A =
[[ 28  13  16 -39]
 [  0 -34  70  20]
 [ -4  -7  10 -12]
 [-23  20 -40  18]
 [ 28  20 -26  18]
 [-21 -45   8   6]
 [ -2  -1  -9  10]
 [ 11   9 -19  16]
 [ 27   9  16 -40]
 [-26 -17   2   8]
 [  2 -31  68   9]
 [-27 -21   4   6]
 [  6 -14  13 -52]
 [ 21  18 -19  20]
 [ 28  12  17 -38]
 [-28 -22   4   7]]
Counting starts at 0.
The entry just left of the smallest entry: 13
Find the entry at row 1, column 0.
Answer: 0
The bottom entry of the column that holds the smallest entry -> 7
Find the entry just left of 7.
Answer: 4
Find the entry directly below the largest entry.
Answer: 10
Find the entry in the top-left corner.
Answer: 28
The entry just left of -22: -28
Find the top-right entry.
Answer: -39
Find the entry just right of 17.
Answer: -38
Find the entry in row 2 and column 0.
Answer: -4
The entry in row 0 and column 2 is 16
Find the entry at row 2, column 1.
Answer: -7
The entry just right of 0 -> -34
The entry just right of the largest entry -> 20
The entry at row 0, column 1 -> 13
The entry just right of -34 is 70
The smallest entry -> -52

Questions about the matrix below. Indices start at 0.
1) Report the entry just left of 4.
2) Report the entry at row 0, column 2.
3) Report the entry in row 1 and column 0.
4) Report the top-right entry.
5) Report the bottom-left entry.
6) Report the entry in row 2 and column 0.
7) Report the entry directly above -31.
8) Report the entry directly below 15.
[[ 44 -50  10  42  49  24  70  21  -7 -67 -73 -18 -27  54 -15 -70]
 [-46  -5  20  65 -37  -2 -53  50  73 -45 -53  41  43  32 -60 -33]
 [-72  -1   4   1 -58 -59 -11  40 -11 -63  41  25  13 -39  61 -55]
 [-15 -32 -36 -46 -49 -71  31 -36 -73  42 -11  35 -50  51   1  17]
 [ 61 -28 -32  51 -51  23 -49  40 -69 -64  29 -61  18  32 -36 -62]
 [ 40   3  16  -1 -61 -30  25  20 -60  15 -64  30 -61  37 -37 -29]
 [ 34  58 -65 -40 -38  34  25 -56   6 -54   0 -49 -58 -31  21 -54]]
1) -1
2) 10
3) -46
4) -70
5) 34
6) -72
7) 37
8) -54
